Each path below is one point turned by a fixed rotation once a step. After each direction that follows a path, write how fast that rotation turns it, in degrees each step (0 if it stays still).
Each turn is a multiple of 5 degrees from 10 to 175, or 0.
Each row of a path follows its step; steps can be skipped.
Path 1:
step 1: [ -9  23 -63  23 -14  15  14   2   0   5   0 -15  -8   1  29  14  16  -7
 -41 -14 -19  57 -33  -3   4  -6 -18 -67  -8   0 -16  -8  -2   9  32  22
  -1 -24  22  -1  49  28  21 -50  -3  24  21 -23  -5  26   6 -50  19 -12
 -11   1  46   9  24  -3  15  20 -22  40  17  35 -16 -14]
step 2: [ 15 -10 -23  22   3 -56 -34  -5  26  12 -14 -20  18  38   8 -21 -47 -38
 -30  -4  -2  75   3   4 -28 -20  -8  -5  -2 -18  -6  10 -39 -29  38 -27
  20 -17   5 -30 -61 -45   8   8  -2 -27  37  12   8 -20  -4 -27 -26 -12
  26 -19 -19  17  -2   8  -4 -15   0 -12   8 -18   6  20]
step 5: [ 21 -25 -19  33  24 -35 -31  22 -40 -19  32 -50  13 -11   5  17   6 -59
  25  -6 -18   5  12  25  14  26  24 -36 -23   7  28 -17   1   3  20 -30
  14  -7 -30 -20 -17   4  27  -6  -2  17  48 -20  -6 -12  24 -19  14   1
 -31 -51  35  30 -33  30  29 -35 -20  -9  20 -15   1 -22]
step 6: [ -3   3  14   0  27 -16   4 -51  -9  28 -10 -10  30  26 -14 -22 -39  15
  14 -10  -2  -3  -8   0  -3 -15   0 -18 -10 -18 -33  19  34 -40   2  17
  23  41 -18  20  15 -25  -2   2 -44 -17 -10  -3  -1  -2 -17  26 -13  16
   3 -23  -9  55  26  31  -8 -75 -30 -43 -66 -16   8  11]
step 7: [ -8  28  29 -11 -54   8  16 -32  13   8  -5 -17  -7 -20  11  16 -19  29
  21   0   6 -50 -58 -20 -19  11   3  -2 -29   1  24  12  13  24  -2  41
  19 -28   8  32  -9   1  18  17   7  44 -13  15 -15   5  56  12 -21 -37
  13  47  17  -2 -20  39  -1   8 -37 -26  26 -16 -25  38]
step 8: [ 19  -9  -3 -23  42  11 -17  35 -26   8   3  -2 -10  11  28 -22  10 -38
  11  17  -8 -36  10 -14  10  17   1 -68 -24  21  22  43   3 -38  18   7
   3 -18 -17  12 -34  -3  34  -8   8 -34 -25  -8 -30  -7  19  54 -22   3
 -15 -18  -6 -20  -3   8  35  60   8  26  22 -40  -3 -32]
step 9: [ 22 -11  13  -2  -5 -35 -39 -13 -12  42  -2 -12 -27  39  28  32  35  17
 -27 -22   7  11  12   1  37  23  15 -34  11   4 -15   8  17   2   2  19
 -37  17  30  22  64  25  12  43 -13 -28  40  20   5  34  18 -19  -9  36
  -4 -62  13  18  11  16  -5 -17   7 -24 -27 -28  -8 -24]
step 11: [ -1 -29  -7 -37  -1  17 -25  34  -4  23  18 -38 -24 -24  59 -44   3   5
 -25  30 -26  15  -4 -10 -12  -1  17  15 -41  11 -14  24 -10  -4  16  10
  13  -2  24  -6  -6  17  -3 -12   4  12 -28   1  15 -53  26  -8 -17 -44
  56  -8 -38 -49 -47 -16   7 -11  -8  19  18 -23 -37  19]
step 12: [ 50 -13  10  15  42 -16  -8   3  11   0 -14 -22   2   3 -18  -5  19  14
 -30   8 -15 -27   0  -9  20  33  25 -12  22   6  30  13 -26 -28 -18  -3
 -25  32  14 -10  38 -27  19 -24 -42 -63   3   3  -1  17 -13   0 -21 -46
 -12 -24  20 -26 -20  -6 -41  37  60 -17 -23  23 -42   3]
step 13: [ -2 -13  16   0 -17 -16  -4  -9   2  15   5  -1  10 -44 -44  15   8   8
  -4 -12  28  -7   1   8  76  14  34 -47  28  17  29  39 -21  41  -9  25
   9 -25   1  -6  12  -7 -27  19  29  -2  21   7  18 -62   1 -47  54   3
   8 -16   5  39  34 -25  -4 -20  -9 -23  -3  24   3  -1]
step 14: [-37 -28  -8   5  42  32 -15   2 -32  19 -13  -7 -12 -33  23 -50  -3 -10
  36 -27  10   0  -8 -18   7  -7  -5  59 -43   6  36 -12  18 -37   3 -24
  48  -3  24 -15 -31  -6 -18 -15  24  11 -51   1  49 -31   9 -23 -15  27
 -19 -21  22  13 -11  10  -1 -33   7 -31  -5  22  -9   4]
Speeds:
[-22  -8   0  -7  -7  -1  -7   3  -1   6   0  -8   0   1   6   5  -9  11
  -3   2  -2   3   4  -7   1   3  -2  11  -1   7   0  -8   1   8   2  -1
  -1   1  -7  -2   0 -14   6   4   2  -9   7  16   7   5   5   1   1   0
   8  -8   1   3  -4   7  -4   5   0  -1   3   1   2   0] | 155
[ -9   0   4   0  -7  -2   3  -1  10  -6   8 -11  10  -3   0   2  -4   1
  -5  -4  -7  10   3   0 -10  -4  -1   2  -4  -6  -3  15  -2  -1  11  -4
   5   9  -1   8  -2   2   1  -4  -7  -5  -8   6  -6   2   1  -1  -7 -15
  -7  11   1  -1  -2  -9  -6  -9  -4   0  -1  -6  -8  -3] | 80
[  3  -3  -3  10   4  12  -3   2   0   3   2  -5  -4  -2  -6  -9 -15   0
  -5  -6   8   3   3  18   6   5  10   9   3   0  10  -3  -1   0  -8   6
  -5   5 -11   6  -6   0  -5 -11   4   2   1   8  -3  -3   0   6   7  -9
  -5  -4   8   0  -4  -3   3  -7  -4  -2  -5   4   1   9] | 40
[-10   6   1   2  -8   4   1  -8   9  -1  -6  -2  -2   1 -10  -8  16  -4
   6  10   8   2   0  -1   1   6   6   2  -5   5   2   7   0  -1  15   8
  -4  -4  -3  -1   3   1  -5  -8  -2  -4  11   0   5  -3  -5   2  -5   5
   0   4   7  -2  -4  -1   1   2 -14   0  13   6   7   4] | 120
[  4  -2   7  -4  -7   3   0   3  -5   1 -12   8   8   0   9   5   0  -1
  -1 -13   0  -8   3   7  -3  -7  -2   0   5   1  -4   2  17  -1   9   2
  -7   9  -6  -2   2  -9  -5  -3  -2  -1   4  -4  -3 -11  13   7   2   3
  -9   6   6  -5  -2  10  -1  -6   4   0  10  -3   5   1] | 35
[  1  -6  -1  -1   6 -14  -6  -1  14   6   5   5  -6  -6   5  -4   0   0
   0  -3   4  -1   0   0   1 -10  -1   1   4  -3  -5  -3   6   7   9   8
   1  -9  11  -1  11   4  -2  -9  12  -8   4   9 -12   1  -5   3  -4  -8
   5   1   3  -8  -1   1  10  -1  12   7  -3   5   3   4] | 35
[  4   4   8 -13  -3  -3   0  -8  -4   0   6  -1  -9   0  -1   9 -10  -7
  -1   6  -4   6  10   2  -1  -7  20   4   5   4  -1   3  -3   4   6   2
  -7  -4   4  -1  13   1  -4   7   7  12   0  -5  10  -1   6  -4   6 -11
  -1   1  -3   2  -1   3   5   1  -9   3  -1 -10   3  -1] | 175
Path 2:
step 0: [ 21 -13  59  20   9 -31 -17  -2   2 -47  -8 -33 -20 -19  31   9 -21   1
  11  36 -26  13  36  14  10  16  -4 -27  31 -22 -25 -39 -44   2 -11  20
  21  50   0  26 -15 -11  -9  21 -23  -4  12 -31 -40  18  19 -16  12 -19
  19  -4 -24 -19  13   2   8  24 -34 -64  -3 -18 -26 -66]
step 3: [ -5  21  17 -37  31 -30 -28  -9 -30 -41  -8  -4  10 -14   9  10   1 -17
 -16  10   2 -10 -33  23   5  51  -9 -33   2  -1 -37  -2  28  -6  -1 -56
 -24  44  23   7  25   0  -4  23 -31  -2  34  18   2  -6  21 -30   7  63
  -4  56  45  -7 -48 -33 -23   0 -31   0  24 -28  -1  27]
step 4: [ 11 -40  34  -3 -34  44 -45   6 -50  20  -4  -2  14   0 -31  31   8  15
 -12  12 -59 -21 -29  23  20   7 -52   1 -31  22 -18  -5   3 -56 -22  -6
  -2 -17  -7  -7  -9 -64 -44 -10  46 -30  22  -4 -30   9 -11  26  -8 -35
  16  17   4   2  32 -23  -2  16   0  19   2   6  29  -8]
step 5: [ 43 -61  -2 -11  14   4   4  58 -16   8  31 -26   8  19   0 -10 -22  27
  23 -14  30 -18  27  19 -52 -19 -43  22  44  14 -32  18 -37   5  33  34
  18  -3   2  33  16 -14  61   7  23   0   8  -6  -2   7  24 -25   7 -17
 -13   6  25 -20   6  49   3  51  15 -30 -17   2 -20  -4]
step 7: [-40  25   7   3  58   8 -60 -10   1   9 -14  14   3  28  19 -39 -22 -37
  -5  40  21  -7 -72 -29  35 -21  23 -25  -8  16   8 -23 -23 -30 -20 -25
 -11  33 -13 -12  39 -41  28   2  24  17 -21  11  14   2  -9  25 -41 -30
  19 -57  -4  11   9  11   0  16   6   9 -21   2  10  -3]
step 8: [ 27 -13  10  -5  31  38   2   9   2 -32 -32  -8 -19 -11   7 -19  25   5
  58 -33 -11  42 -39  54  -5  25  21 -26   3 -14  -8 -34   3   2  27  -6
   8 -24  31  17  28  -5  19 -10  12  42  50   2 -18  -4  19 -20  61 -22
  -3 -16  37  44  13  10 -25 -23 -51  14  27  21   9  -9]
step 9: [ 26  24  16 -47  -2  24   8  -9 -24  53 -17  64 -13 -10 -39  34  13  -9
 -25  20  -8 -14  -1  -8   5  17 -29  -6  17 -19 -16  26  42  23   7  23
   3 -31  26  -2   8  -3  33  28  30 -24  21  35   4 -33  18   3  25  27
  -7  32  30  13  -5 -23  37  20  50  24  31 -39  45 -15]
step 11: [-15 -18  35 -13  17   1  -2  10 -38 -38  42 -12  -1  13   8  -6   6   6
  38  35  17 -12  48   0   9  35  41 -46  21  50 -10 -36 -23  26  71  16
   8  -2 -12 -27 -18 -21  15  29  -5  -5  32 -25  -7  27  -9  24  -5  11
  11  13 -36  14  -2  25 -12  19 -37 -43   3 -42  14  29]
step 12: [ 32   2   5  32   4   5 -26 -14  16  11 -29  11 -31 -58  10  26 -34  -8
 -35  21 -21  23  14 -54  30   2   8 -19  -8  15  20 -23 -47  11 -10  30
 -12 -38  -8   2   4 -20  -4  -7  39   0  48  69  -9  17  -1  -9   8 -14
 -27 -70 -27 -12  39   9   5  15  22  15 -10 -12 -25   3]
step 13: [ 33 -10   8 -57  43   1  18  11  46 -35 -45  -9  23 -29 -20 -14 -10 -37
  30   1   0  -2 -25  -9  24  -3   1 -13  15 -21  40  -1   0  -4  -6 -21
  28  27  -3   8   6  24  45  31  21  37 -43  10  18  24  46   2  -5  28
 -11 -12  34  16  -6  -4 -15  11  29 -14 -36  61 -11 -41]
step 14: [ 14  57 -10 -13   7   5  -8 -19   1  -3   7  15   1  -3  12   3  26  16
  21 -35 -13 -25 -19   9  24  17  37  28 -46  -5 -30 -29  25  -5   1 -36
  28   2  25 -11 -21   9  21  -7  -5   4  77 -23 -53   3 -22  17 -23  65
 -15  25  16  47 -23 -42   2  20  -7  13 -12 -22  32  -1]
Speeds:
[  1   2   8  -1  10  13   1   1  -1   0   4   6   2  16   0  -5  -1  -8
   8  10   1  10  -4  -4  -8  -5  13   4   0  -6   0  -5  -8   5   8   9
   1 -12   4   3   4  -3  -2  -3   5  -9  -4   4   8  -8   6   0   3  -1
   6  -1   3  -2   2   1   6  -9  -1   9   8  -2  10   3] | 25
[  6  -6   7   3  -2  -8  -7  15  -6   9   4  -1  -9   3 -12  -4   9   5
   2   1  -6 -10   7  -3 -11   3   1  -1   8  -1  -2 -10   4  -1 -15   5
   5  -5   3   3  -6   0   0  -5  -9  -2  -3 -11  -1  -7   0  -3  -9   8
  -1   4   8   1   5  -4   2   4  -1   5  -2  -2   6  -9] | 70
[ -4  17   1   0  -3   7  -9  -7   2  -4  -5  -2   0   0  -1  -3   5   5
  -1   4   6   2   0   4   2   9  11   0  -3   9  -2  -5  -6 -10   0   4
  -3   9  -6   1   0 -13  -4   7  -6  -7  -4 -10  -4  -9   0   2 -11   0
 -12   1   7  -8   4   0 -10  -2  -7  -8   9   0  -1   7] | 95
[  7   1   1 -10  -4  -9  -3   3  -6   0 -13  -6  -1   1  -4   8   3  -5
  -3  -7  -5   7   3  10   4   0   5   5   3   0   9   4  -2  10   2   3
   3  -7  -8  14   1   0   3 -12   7  -4 -13   0  -4   0  -3   6   5  -6
 -13  -1  10   5   0   7   5   7   9  -3   4  -6  -3   5] | 95
[-10   0   5  -7  -6   0   6   1   6   6   9  -8 -10  -2   2   0  -2   1
  -3  -5  -4   1  -2  12   6   2 -11  -3  -3   1   6   5  -1   4   8  -3
  -4   6   8   2   3 -11  -5   2  -8   2   7  -2   6   0  -4   5   0   8
   4  10  13  -1   5   4   4  -4   9  14  13   1  10   4] | 60
[ -1   4   2  -8 -11   2   1  -4  11  10  -4   1  -4   3  -8 -10   1   3
  -2   9   3   2  -2   2  -4   8  -6 -10   2   3   8   1  -1   6   0  -7
  -8  -9   7   0   7   6  18   0   5  -4   0  -2  -1  -5 -10   1   1   1
  -1  -4 -15   8   6   8  -4  -1 -11  -3   4  -3   3  -5] | 25
